In the data rows, 128 means zero.
Here are some points, each followed by its number:
[169 173 128 164 119  72 185 126 110 141] 0
[ 62 100  99 120 122  82 160  74 152  75] 1
[114 127 178 117 114 105  75 124  88 103] 2
[131 172 160 171 128 166 196 130  65 168] 3
[125 130 128 133 126 117 138 136 117 138] 4
[128 126 124 139 118 142 115 123 125 132] 5
[197 207 171 175 157 255 234 255 130 252] 6
[ 56  91  33  53 125  39  67 178 126  39] 7
[133 141  73 150 137 102  82 106  82 120] 8
[121  90 130 112  88 169 111 132 144 133] 9
[103 109 119 119 139 112 104 129 132 113] 10
[126 125 124 136 118 143 109 124 125 134] 11
[121  40  46 110 100 130 147 167 100 132] 12
[151 129 157 136 125 170 131 101 145 144] 13
[213 164 115 149 116 106 125 145 213 107] 14
[ 21  24  65  46 174  92  88 173 226  19] 15
[174 171 174 199 109 156 175 102 104 149] 16
[172 166 164 154 113 186 142 102  71 147] 17
[126 137 125 135 152 127 131 139 114 155] 18
[ 55  69  61  66 143  47  87 116 135  64] 19
[ 35  44  59  81  66  82  63  94 121 137] 20
[157 134 171 133 142 133 169 117 147 161] 21
New points follow, each followed by the numbers of its two nearest points above, smallest number first.
[167 153 151 142 123 123 148 147  92  82] 4 5
[ 62  99  98 122 116  85 162  75 144  75] 1 10
[136 126 129 123 129 126 143 121 103 125] 4 5
[170 174 127 164 119  71 186 128 109 135] 0 4
[ 58  97  97 121 118  81 163  73 147  72] 1 10
[153 132 160 140 132 174 138  93 150 148] 13 21
[227  92 101 118 198 165 181 148 150 162] 18 21
[236  89  98 111 203 165 180 155 150 165] 18 21
[115 171 145  93 138 115 113  45  89 106] 2 5
[127 134 129 134 130 120 140 134 118 139] 4 18
[167 152 153 146 128 127 149 155  98  83] 4 5
[172 175 180 154 124 132 134 127 139 196] 13 21
[ 81  96  72 129 112  92  68 120 116  72] 10 19
[222 203 226 184 176 187 137 244 255 150] 6 14
[ 63  93  38  58 124  45  72 172 124  48] 7 19
[ 60  75  65  70 143  51  90 117 133  69] 7 19
[101 105 116 120 137 103 102 131 131 115] 10 11
[127 145 130 128 185 133 134 123 134 122] 4 18
[166 154 151 146 128 126 150 156  97  86] 4 5
[ 83  67 112  81  93 124  67 163  89  81] 2 10
[157 134 167 135 146 132 166 120 147 159] 13 21
[112 126 181 118 112 100  70 123  85 102] 2 10
[ 11 113  75 168 126  81  43 225 189  81] 7 10
[167 129 192 141 211 109 173 162 177 106] 18 21
[121  92 130 113  90 167 111 132 143 133] 9 11
[142 129 131 130 133 130 147 124 108 129] 4 18
